Each path below is one point turned by a fixed rotation once a step. After each direction that follows a path, write how fast that rotation turns it, in degrees per step (0 if it stays still).
Each turn is a multiple of 5 degrees from 10 to 175, or 0.
Each row of a path follows its step; steps can be skipped.

step 0: [-44 -38   8  -4  45  12 -33 -42  55  28 -14 -28   0   5  -7 -44 -17 -25
  16 -41  -1  25 -27   0 -25   9  31   2 -40   9 -42  -1   5  18   1 -32
 -32  29  14 -66  -1 -63  -5 -20 -13  -1  13  35  33  14  16 -21  21 -37
  40   8 -36  34  53  10 -22  20  -9   0]
step 1: [-18  28   4  22 -15 -28  24  15 -40  13  13  13 -19  22  -2 -15   0  18
   5 -21  73 -25  44 -36 -60   8  18   3  27 -29  30   9 -22  -8 -40  25
  -2 -16 -15 -16  53 -45 -12 -12 -16  -1  49  10  20 -29 -50  59  -4  38
 -38   7  29   7  27  28 -46  -4  11 -33]
step 3: [-34 -55  19  -9 -12 -11 -12 -30  32  -9 -14   2  13  35  20  36 -11 -48
  46  47  -1  -6  40   5   6 -12  64 -10  30  -6  39  14 -30  31  56  16
   3 -21  -1  -9  17  -5 -44 -45  32  21  -9 -45  43 -12  23 -43  27 -26
   5 -20   1 -17 -12  -1  57 -21  14  13]
step 5: [ 13  -2   8  37   4  -3 -17  -4 -18 -73  22  22 -22  -4  40 -19  15  11
 -15 -66 -14 -28  53   0 -43   9 -33 -19 -23 -12  -2   7  32  -7  11  -8
 -10  29   3   4  40  11 -24  23  -4  29   6  46  22 -26 -20 -49  -8 -11
 -15  12 -68  -3  68 -13 -37 -44 -25   8]
step 6: [ 29 -28   1  23 -18  45  28  -4   8  23 -31  17 -12 -22  60 -11  49  57
  16  15  45  -1   2 -12   4 -27   8 -17  55  33  14 -70 -59  36 -23 -31
  10 -32 -12   9   9  19 -44  -1  44  14  26  20 -11  -4  12  26 -21  18
 -39  -5 -19  11 -47  -9   9  14 -15 -14]
step 16: [-11 -18  31   6 -24  41  -2  32 -17  34 -10  21  16 -37  25  19  -1  25
 -17  33  -1  46 -71  22 -41  69  19 -14 -40 -16  52 -30 -46 -24  -6   6
  -6 -10  61 -46 -24   9 -10 -36 -35  -5 -15 -30  14   1  16  18  11  12
  20  42 -22  -8  20   6  19  27  24   4]
step 17: [ 17  55  12 -39 -22 -43  21  15   4   9 -49  -3  13  24 -29  20  -4  -5
  39 -54 -35   5  34  -9  15  41  28  32  22   7  -6   3  31 -15 -28 -18
   2  21  28 -20  25 -26 -10  39 -45  15 -36  49  16 -13   4  25  40 -19
  -3  22  45 -64 -36  41   0  12  -6  23]
step 18: [-37  28  15  20  37 -29 -14  33  37 -35 -27 -31 -15  14 -32 -22   8  -4
 -21   5 -19  13 -16 -38 -26   3   5  38  32  15 -58 -14 -39 -17  32 -35
  20  21 -13  -5  -6  27  15  29  -9 -22  -9 -35  67 -47 -20 -28 -35  43
  18 -37  -8  50 -17 -36 -15  -6   7 -44]
step 20: [ 26  30  52 -34   5   0  19  10 -32  -3   6 -14  24 -34   4   3 -26  -4
 -12  80 -56 -18 -11   0 -37  20   2  -9 -15  11  38 -30  55 -44  -6  50
  34   4  -9  33  -3  -9 -23  37  37  65 -14  -9  -6   3 -18  22  41 -26
   1  32  -9  41 -24  -7  27  11 -25   6]
step 22: [ 24 -19 -72 -11  -3 -42   5  -1  12  36 -29 -24  10 -16  25 -10  54  20
  -8   9  32  -5  67 -26  17  28   2  72  13  17 -38 -24  50 -19 -46 -13
  12 -44 -12 -17 -25  22   8  21 -19   6  17 -29   0 -44  -7 -18  13  31
 -21 -37  35  -9  28 -33 -16 -23 -11   8]
Speeds:
[-12 -13 -11   6   4  -3   2 -16 -12   3  -1   0  -3   0 -12 -10   8  -2
  -4   3   8  -9   6  -4  -2  -3  11   7   4   1 -18  -7   0  -6  11  16
   3   6   7  -8  -8  -7  17   0 -13  -5   2  -1   0   2  -1  -4  -4  -5
   8 -10   1   1  -5   3   2  -7  -2  -6]  100
[ -2  -2  -8  -8   0  -2   8   0   9  23   7  -5   2   1  14  -6  -2   9
  -6   3   1   6   8   6   6   6   0   0   3  -1   1  -1 -10  -8   6   0
   5  -4   2   6  -3 -22  -9  -9  -1  -6  12  -9  -3  -2  13  -9  16   9
   9  -3 -10  -4   2  -5  -3   7   4  -5]  115
[  7  -1  -4  -7   1   5   0   1 -10  -7   2   0  -3   2  19   6  21  -3
  -5   2 -12  -6  10   0   1  -6  -8  13 -14   1  -6  -1   5   7   1  -4
   2  13  -8   1  -4   4  -4  -4  -7   3   3  -7 -12   0   9   9   6   3
 -10 -11  -5  16 -13  -2   5   1  -4   3]  25
[  6   5   6   6  -1   5   6   6  -1  -1  -3   3  -9 -13   2   4   5   8
  -6  10   8   2  -2  -1 -11   3   9   9  -2   9  -7   3   5 -10   3  -5
   3 -10   3   6  -2  -6   2  -8   1  11  -6 -24  10  -3   1   1  -7 -13
  -1   2  11  12  11 -19  -4   3  -3  -3]  175
[ -6  -6   0   3   0   8  10  -1  -5  -3  12 -13  -6  -7   3  -4  -7  -2
  -7   9  -2   2  -6   7   2  -7  -3   3  -1  -7  10  -8  10  -8   5  -3
  -8   3   3 -10   9 -11  -2   3   7   3  -6   4  -6  19   0 -16   1   0
 -10  12  -6  14   3   6  -8 -10 -16   2]  70
[  0   5  -5  -9   6   1   1  10   3   5   4   5  12  -8   8   3  -2 -10
   9   5  -2 -15  -3   0 -10  -8   8  14  -2  -5  -7   7   2   2   1  -7
  -5   2  12  -9   3  -3   9  11  -5 -17  -1   6   0 -10   1  -1  12 -15
  -8  16  -8  -4   8  -3   6   5   5  -1]  85
[ -6   3   9 -10  -6   6  -2  -2   2  -5  -3   7  15  10  12  -6   3   6
   1   6  -7   3  -5  -5  14 -21   1  -5   9  -4  -2   4  -2 -10  -6 -12
  -1  -1   6  -5  -3  -6   7   1   5  12   5   8  18  -2  10   0  -8 -11
   6 -14  -1   8  -1   4  -3  -6   1  -9]  120
[  1   5   2  -2  12  -6   0  10  -8  -5  -4   4   3  -9  -3  11   5  -9
  -4 -15   5   6   6   3   2  -7   6   0  10  15   6 -10  -5  -8   4   0
 -12  -7  -4  -3   9  10   9   0   2  12   5   1 -10  -2  16 -15   7   2
   1  -1   3  -2  -5   4   2  12  -3 -17]  95

step 2: [  4  13   2 -37  25  31  12  35  20  12 -12  18  -6  42  -5 -38 -31  28
   3  39 -37 -52   4 -26  31  -5 -17  78   6 -52   1   9  44 -29  32  11
  13  47 -18  -5  33 -52   2 -53  25  49  12 -45 -13 -51  -3  -3 -29  -3
 -17 -38 -16   5 -30   2 -26   0   6  18]
step 3: [-20  45  -9 -20  21 -30  23  39 -52  19  -3  37   1  28 -21 -30 -10  -3
  17  58 -16 -47 -32   3 -24  20 -34   6 -11   1   2  25  -1  59  -4  33
  28  33 -53   1  22  -9  20 -40   2  25 -38 -24 -53   9  43  -5  30 -15
 -20 -38  22  -3  21  -6  55 -11 -59  19]
step 5: [-11  25  11 -26  31  30  31  24  10  58 -33  17  55  35  -6  12   3 -18
  27  35 -39  -8  42 -12  44  10   1  43  29 -39 -59 -33   2 -19   9  36
  -9  -2 -14  -4  28 -42 -17 -19  30   1 -32 -63  -2  11  13 -28 -19 -21
 -54 -10 -22  15  -7 -43 -17 -19 -34  43]
step 9: [-35  -1 -29  10  -8   9   2  76   5  62 -39  22 -11  -8  11  38 -32  61
  39  37 -12 -24 -20 -17  11  17  -1  60  12  15  -3  11  10 -15   3  26
 -21  40  24  -1   1 -88 -39 -25 -10   1 -16 -15   2 -18   0 -13   5  20
  19  12  -2  -9 -32 -11  72  42  -4  25]
step 10: [ 33  24   1 -32  30  15  25  20 -40  75  10  -2  36   5 -24 -58   4  38
  28  38 -20 -34 -35  35  35  28  -5  24  50  25 -28 -23 -21  27  21 -22
 -13  26 -23 -12  14 -50  20 -50   9 -28   6  -3 -22 -53  34 -21 -20  28
 -24  15 -28 -14  18 -11  -7  -5 -35  34]
step 13: [-24  -5  -6 -13  -7  45  40  16 -47  52 -25  22  52  29 -54  -6  37  14
  54  32   1 -20 -32 -23  13  -6   4 -17  29  72 -42 -16 -12  18  21  28
  13  52 -37  12  12 -35   3  -9 -28 -18 -18 -23 -14   9  17   7  -3   0
  12  -4 -35 -67 -17 -47 -18  -3 -29  16]
step 16: [ -5  -8 -13  -3  10  45 -15  14 -30  11 -31  18  53   4 -27  12  23   2
   5   0  13 -32 -76   2  -2 -27 -19  30  52  10  26  -4 -45 -41 -24  18
  -6  13 -42  55   8 -45 -21 -27 -14  -9 -29   6 -17  11  15  38  14   8
  36 -36 -12 -54 -56 -34  48  27 -32  23]
step 19: [-12  27  41 -32 -31 -17  -4  15 -27  29   7  36  29  16 -17 -40 -23  24
 -27  22  -8 -38 -43   4  26  21 -33 -17  -8 -38  24 -14 -17 -25   2 -21
 -20  14 -37   0  36 -74   3 -42  18  20 -23  21 -15 -35  -2  23  -9  -7
  51 -39 -12 -55 -48  -4  64  13 -20  40]
step 22: [-37  22  38 -40 -21  26  14  16 -28  61   5 -16  35  56   0 -14  -3  85
  -2  15  30 -39   1  -9  -3 -10 -30  13  19 -51  -8 -56   9  14  30 -55
  14   6 -12 -32  34 -55  -3  -9   8   8 -18   3 -14  -2  55  15 -21 -25
  14   2 -35 -15 -25 -35  -5  -7 -17  40]
step 24: [ -4 -23  31  34  20 -14 -17  54 -23  36 -45  22 -12  27  30  18 -29  -4
  10   3   0 -12 -20  -8   5  19  26  27  31 -16  33  -5  50   3  12   1
  25   4 -37  19  24 -94 -31 -61   8  -3 -50 -13 -10   8   7  37 -21 -35
  11 -16   7  -7 -40  18  64  -2 -43 -32]
Speeds:
[  7  -3  -6   7  -4   3 -17  -1 -12  16   8 -16   1   9  -8   5  -2  12
   2 -12  -2   3  -4  -7  -6   5   6  -7  -7   4   9   7   2   6   2   5
  11   7 -10 -21  -3   2  -2   4  -7   0  -1  -6   3  -2   7   0  -1  -7
   3   1   3  -1  -8  -3 -14 -11   1  -7]  155
[  9  10   5  -3  21  -7  -3  -8   3  -2  -2  -6  -1   8  -1   4  -1   4
  -2  -1  -3   7   2   7  -2   0   4  13   3  -3 -15 -11  -1  20  12   3
   3  -6   1  -8  10   3   9   9  10   7   2   0  -8   0   3 -14 -18  -4
   1   8  -2 -11  -7   2  -1   7   3   3]  145
[ -2  -3   7  -1   1  -6 -19 -12  -1  -5  -6   3  -2   0  15 -10   6  -1
   1  -3  -2  -1  -8  -2   9   3  -6   4  12  -6  18  12   3  10   7  -4
  -6   7 -15   7   5   7   5  -9   8   4   0  -7  11  10  -5 -13  13   6
   2   2   0  -8   0   9  -3  -2  -5   2]  85
[  3  -1  12 -14  -8   1  -2  -3  -8   0  -2  -2  -3  -7   7  -2   6  -2
  -2  -6  17  12  -2   7   0 -13  15  -7  -6  -2   1  -3  -1  -3  -3  -5
  10   2  -3   6   9 -18  -8  -4   2  -8  -3  10  -1  11   8   2  -8   4
  20   6  -2  -9  -2   4   0 -10   7   5]  10
[  8 -12  12  11  -2 -10   3  -8  -6  -4 -16   5  -3  -4 -14   7  -6   5
  10  -6   0  -6   8   1   8   2   4   4   6  10  11  -2 -12  -5  -4  15
  -8 -17  -6   6   3   3   1   7 -10  10  -6  -2  -4  10   5  -1  -6  -4
   5  -5   0   9  -7   6   8 -10  -1   1]  90
[  6  -8   5   7  12  -2   0   0 -17   8  -3   0   4  -4  -6   4   8 -17
   8   2  -5  10  -7  -4  -3  -3   0  -5   3   6  -4   0  12   8   3  -8
   2 -14  -1  11  -1   0   5  -6   3 -16   4   7  -5 -18  -6   0   6  -7
   5   3  -5  12   3  16  -6  -1  -3  -9]  110
[ -5   4   3  -5   3 -18  -2  -9 -10   2  -6   9  12   1   2  -6   8  13
 -17   2   7  -6  -1   4  -9  -7  -3  -8  -7 -14  12   6  -5   4  -2  -1
   3  -9  10 -10   5   2  12  12  -7  -4   0  -1   2 -12  10   0   2   1
   2 -10   0   7  17   1   2   4  -3   3]  95
[ -9   3   0  -4   7  -5   0   6  -8  -2  -4  -6  -2   1  16   7  -2  10
  -8   7   0  -9 -24  -4   5   0   7   4   5   4  -6  -3   1  -6 -10  10
  -1  -5  -3   2  -3  16  -4   1   4  -1  -6   2  -9   8 -13   2   0 -13
  10  -1  -6  -1  15  -9  -4  -8   9 -12]  85
